Each path below is one point turned by a fixed rotation once a step. After each direction that follows a path, write how fast that rotation turns it, in degrees each step (0 if it stays still).
Each turn is a multiple of 5 degrees from 10 to 175, or 0.
Each row of a path follows its step; steps can be skipped.
Path 1:
step 3: -37  13  -2  29  32  -4  7  0  -14  30  20  -46  2  26  -14  -7  -2  -17  -22  20  -30  40  3  44  62  -2  37  -16  39  -28  -14  36  21  65  -1  30  9  8  27  21  -29  -16  22  -3  16  16  -21  39  -2
step 4: 20  27  33  -2  14  43  35  -5  -16  -17  -17  -7  5  30  33  -26  -30  -48  -8  27  -29  35  0  16  32  22  -10  -6  14  -21  15  21  -16  23  -46  -22  -12  15  29  -8  6  75  8  67  4  -11  8  9  18
step 8: 9  -13  -12  15  -50  -24  6  -20  -30  20  3  -53  6  18  -38  33  28  4  44  4  -24  43  -17  7  19  -9  27  20  11  12  -27  47  2  2  32  -11  -60  19  41  19  -3  47  -12  47  -2  -25  -8  14  10
step 9: -9  31  67  20  -8  -16  -17  -8  9  16  1  -24  1  42  -33  -35  -31  -8  29  -27  10  42  -12  20  -6  -28  -6  -2  -25  13  0  -9  -4  14  28  -51  25  -15  21  -23  -36  79  13  -12  5  -2  -21  30  27
step 11: 14  60  0  5  -4  24  3  -19  -25  -43  10  1  47  30  68  7  -45  -23  19  -31  -32  -2  -15  -3  -14  35  28  23  -14  10  -7  -23  19  24  7  22  10  -39  3  29  43  -4  -40  -3  -36  16  -2  -4  31
step 12: 24  -15  -25  -51  44  1  23  -1  -41  33  5  -20  4  33  -11  22  -23  2  -39  -38  -24  9  -44  33  -29  -8  19  -6  11  -21  0  18  17  27  41  1  -38  -4  27  53  27  -1  -49  -35  -15  17  -1  -2  -22
step 15: 33  59  -9  30  19  51  -16  -21  2  -2  -31  -34  22  12  -17  3  -25  -1  64  45  -20  5  1  -26  41  7  0  -6  5  -58  -34  10  1  55  -27  12  -8  10  -5  0  -27  17  -23  7  8  6  -27  29  -2
step 16: 42  54  8  -14  -6  67  16  12  5  -47  -38  38  1  50  -25  5  -17  -24  -28  -22  -3  8  -14  41  5  5  -53  0  -4  6  -28  -21  56  24  3  -11  -12  19  7  3  12  33  -14  -6  5  -15  4  32  -8
step 21: -27  34  44  -16  15  9  -18  -16  -12  60  9  3  10  24  1  -27  -56  -68  -31  -33  14  35  -1  42  -7  20  3  -6  18  -13  0  -16  4  65  -29  34  -18  7  27  -4  -25  30  5  6  -5  -7  15  17  6
Speeds:
-10  9  3  -7  -2  -1  16  9  -2  -7  1  -15  1  -1  -3  -4  4  7  -5  -3  11  -2  9  -8  -5  5  2  2  10  -11  1  -18  13  4  -1  3  6  1  4  -5  0  8  -6  11  8  0  -4  9  3
60
2  -5  3  4  -3  -8  8  6  3  -4  1  2  2  -7  -4  0  -1  15  -5  8  9  -8  0  4  -4  8  16  -7  13  2  1  8  -4  -6  15  4  -10  -4  -3  17  9  7  2  -12  -2  -7  -2  1  4
65
-2  -5  -8  -5  -2  -9  6  2  -7  -2  13  -11  -6  -3  13  4  -12  -6  -3  -6  3  3  -5  7  2  8  7  4  -1  4  11  4  1  6  -5  2  10  -10  10  -3  -3  4  8  -15  -3  15  6  -2  11
40
9  5  -1  3  7  5  7  -17  6  -3  3  5  2  3  4  -7  7  7  11  9  9  -6  -12  -20  1  0  8  -1  -6  -2  7  -8  2  0  6  6  9  5  -5  -8  -9  5  4  -12  -2  1  8  -4  -2
80
4  -2  -1  -9  3  -9  -1  2  2  -1  10  13  -5  -3  -4  -5  3  -13  -2  0  -1  4  -4  3  -7  -10  0  -3  15  -11  -13  -5  -10  0  11  5  5  -4  12  -5  -8  -7  -10  -9  5  -4  12  11  -4
155
1  2  9  4  11  -10  -1  -1  13  0  -11  -10  -2  -4  7  11  -4  -11  -8  18  -2  12  7  -10  -2  4  -1  8  -3  5  -5  2  3  4  11  -1  -8  -3  3  -10  -1  3  9  -4  8  -3  -6  6  0
65
-2  12  2  -9  0  0  -1  -7  1  -12  -7  -1  -10  -4  -15  -8  -14  -10  3  -6  6  -6  7  -5  -4  4  4  20  -1  -5  -6  4  -5  -2  -10  4  -3  0  -7  7  5  -1  8  -7  -10  -1  4  2  -10
70
Path 2:
step 2: 32  33  -18  -26  51  37  19  -48  18  36  -30  -15  29  5  -6  14  3  -11  -4  0  6  23  28  4  -10  16  -33  -35  -12  -7  29  16  -14  15  -47  9  -1  9  -5  -12  -6  28  12  26  -17  -43  -13  8  2
step 4: 33  -8  9  3  -11  27  33  -22  -31  14  -27  -35  5  -22  -26  3  14  -5  11  13  5  -31  13  10  -8  -2  -11  -18  -13  -14  4  18  -20  22  -13  2  6  -14  35  -37  -60  21  -43  52  -12  2  -47  8  7
step 5: 29  9  20  -25  37  42  -8  -11  -29  33  -14  6  -12  16  1  -30  24  -16  -4  -22  -4  -37  37  -39  -6  33  -21  -28  -16  1  -3  3  8  35  -34  25  9  26  13  3  -14  -9  -4  15  25  -41  -16  38  -19
step 7: 46  42  -5  22  -4  32  14  -20  -51  -28  -4  -23  28  -15  1  -25  -22  -46  37  -6  -6  -19  -15  0  24  13  -2  -41  -8  -13  11  -1  -12  38  -32  -6  9  9  16  -18  -21  -15  -19  6  -22  0  -18  30  -31
step 12: 49  31  24  2  13  8  -8  -32  -2  -27  -33  -19  14  10  10  23  32  33  -11  14  -10  15  28  15  8  -11  -17  -18  -44  -7  11  16  -17  34  -7  -6  5  -15  2  -3  -18  45  23  35  4  -6  -38  41  -40
step 17: 29  11  -13  -24  28  18  -9  -21  -20  35  -15  -41  -24  -10  20  -2  -19  -30  2  12  -41  -6  39  -24  -10  23  -25  -39  -8  3  -11  -25  -5  32  -34  -15  6  17  -10  -33  -30  -1  -22  8  -30  -12  -29  46  -4
step 19: 17  24  5  -13  4  27  -7  -1  -37  -8  -22  -29  14  -44  -9  -10  -35  -25  -2  6  -14  -24  -10  30  2  -17  -7  -22  -22  19  5  -9  -46  39  -43  -12  -11  -1  29  -26  -8  17  -44  31  36  -20  -2  -5  -38
step 20: 28  42  -3  17  14  39  -5  -37  -20  5  -23  1  4  -18  -21  2  6  12  21  -14  8  -3  40  -23  -36  33  -12  22  -23  28  2  -10  -18  63  -18  1  -20  -8  6  -5  -49  -19  -15  0  -3  -6  -41  34  -6
step 21: -15  34  -19  -36  -17  56  -9  -17  -36  31  -18  15  8  24  -12  6  9  -16  -8  7  31  17  1  -15  5  -19  -7  -30  -20  21  39  15  -15  17  -35  20  -40  34  20  5  6  5  -11  44  2  -30  -18  31  -10
Speeds:
1  -12  -2  0  4  3  -7  8  0  2  2  -5  -11  10  -4  1  -3  0  7  7  -2  0  0  -13  7  -11  -4  -12  -8  -6  -11  2  2  -11  -3  -5  8  -8  -9  5  7  -8  7  2  -4  0  -13  12  -16
65
-11  -7  4  -1  -1  6  -9  9  -7  4  0  -1  -1  -1  -9  -6  -9  -5  -15  -6  -1  3  -2  2  -1  -1  -6  -1  -7  1  9  0  1  -5  -12  12  10  9  2  1  12  -2  6  -6  20  -9  3  -11  1
135
0  -4  -7  4  10  7  -10  -8  3  7  2  11  -1  11  11  2  -1  9  0  3  4  -10  8  -13  16  2  -10  7  -3  8  8  -3  9  3  -5  5  3  1  -2  0  8  11  0  8  -7  -3  7  2  13
115
9  5  10  2  -7  -7  3  -6  3  3  0  -2  1  -1  -14  -4  2  11  -12  3  -7  -15  6  -7  3  -1  -7  9  -9  13  -14  7  2  5  14  0  2  -7  11  -3  6  2  -3  -3  6  -7  -6  -4  -9
95
9  -7  -5  -2  5  -10  5  10  1  1  -14  -7  -1  -1  -6  16  3  8  5  5  -16  -1  9  0  2  6  0  5  6  -3  2  -4  -10  -11  -1  0  0  10  -9  -12  2  2  4  2  -2  -17  4  -7  3
25
8  -7  10  -5  -2  -5  -9  13  6  2  14  4  -5  -2  1  12  11  -6  -2  0  13  -4  -10  -7  -11  10  -6  10  -3  -3  1  -6  -11  17  -4  1  3  1  -6  -1  -4  10  4  4  -1  -2  -6  -1  -6
95
Path 3:
step 0: 1  18  41  -13  -17  29  8  3  -26  10  -12  10  34  -27  -13  -24  9  -18  -21  -2  30  -32  -21  -22  5  -16  8  -35  -19  20  -5  -6  8  -17  56  31  -15  -40  15  -12  -7  -12  -25  19  -20  -23  18  -13  -47
step 4: -41  -11  -29  18  8  -7  30  1  15  15  2  -12  -19  9  -25  -6  -26  14  40  30  1  12  34  10  -20  -28  -3  -27  -20  -9  15  17  -16  -12  -35  5  -31  26  28  -34  29  -19  -4  45  -3  38  -3  4  -34
step 7: -35  -52  0  7  -13  34  1  14  16  25  13  -12  -17  1  16  -36  50  18  16  -38  21  8  -50  -6  20  -19  -4  18  4  -1  13  -9  10  -36  -7  -18  27  37  0  -5  27  -21  0  -22  -34  -24  -1  -2  13
step 10: -10  -25  44  -24  -2  -35  8  25  -10  -22  40  44  15  -18  -27  -3  6  0  -24  -1  -8  13  -12  5  -22  -35  -40  22  -25  2  24  -11  -37  -1  -31  -9  -24  -17  -14  -14  9  39  -20  -7  -7  28  36  -6  -8
step 11: 30  2  5  23  -12  10  18  -34  -6  -19  42  35  31  -16  -6  -21  -18  -17  -22  8  50  11  11  6  -23  -19  -16  2  -28  1  13  -6  -19  9  9  28  26  -43  52  -3  -13  19  -4  0  -37  -8  26  33  -1
step 14: -7  8  5  -30  24  -20  12  -32  -8  16  -23  0  15  49  23  12  22  2  2  20  -9  46  5  30  -11  22  45  -26  7  42  20  -12  -4  -34  -21  -16  13  17  51  22  -23  15  5  -3  4  -25  7  -14  -26
step 16: 22  -18  -2  -10  14  0  23  20  1  -24  -3  -1  -33  -8  23  -38  1  -3  -22  31  -26  21  -10  -32  -13  6  11  4  -45  20  39  -28  39  -37  11  11  7  -42  34  18  -4  8  33  17  -41  -12  9  1  -19
step 17: 55  -40  5  13  -22  5  -14  -34  -41  -18  -18  26  13  27  3  3  12  -10  -18  -3  -12  24  -36  -15  33  -9  12  10  5  -1  6  -9  52  -8  -11  22  -8  -53  -20  6  36  -20  21  22  -11  -3  -13  -16  2
step 21: -27  -25  16  2  -9  36  2  49  4  8  20  33  -17  -27  1  9  -11  11  -4  27  -15  3  -16  6  -10  42  3  -3  -43  -23  39  5  -16  -1  -20  -22  -51  -23  12  -6  -16  55  16  14  14  -7  -8  25  -14
Speeds:
-12  5  5  -3  -5  -1  -3  -21  -5  0  -4  -8  0  -8  -1  8  -2  3  -3  2  2  -5  -5  -5  -5  0  1  5  5  -6  7  -5  -2  9  -5  -12  -6  -3  14  -6  -3  5  -4  3  3  11  -2  24  1
40
-5  7  -4  3  -2  -9  -2  -3  -11  -1  6  9  -19  -8  10  6  4  -7  5  -8  16  7  9  -13  7  0  1  1  -12  -8  -1  -5  -6  -5  2  -1  -5  -17  -2  2  2  0  -2  3  -1  3  1  -7  -7
65
8  0  12  -12  11  -7  11  10  -1  -9  -10  -1  6  5  14  6  -8  -1  -4  -13  7  9  1  -6  6  6  -2  11  10  2  -1  4  -8  5  -4  6  2  0  9  -4  -6  -3  1  8  -13  1  -3  2  0
20
0  3  12  4  0  5  -7  8  -5  -4  7  4  -5  2  -11  8  -10  2  3  -6  3  0  22  13  7  -1  1  -7  0  3  -4  8  -1  -11  -5  -3  -6  3  16  8  4  0  7  -1  4  -5  1  13  9
40
-3  -7  -1  -9  3  -1  -2  -9  -5  -10  -6  6  1  6  -3  5  -4  7  0  10  3  8  5  10  -1  -4  -6  3  6  -14  -3  10  2  3  -9  13  -12  -12  -18  -10  2  -4  3  -2  11  3  2  -2  11
160
-3  -7  -3  0  -5  -3  19  4  -3  1  5  1  2  6  -4  1  0  -3  6  5  12  -6  -4  -4  7  -6  13  5  15  5  -3  4  -1  4  17  -12  4  -8  -2  -1  5  -3  11  -1  11  -4  16  6  0
60
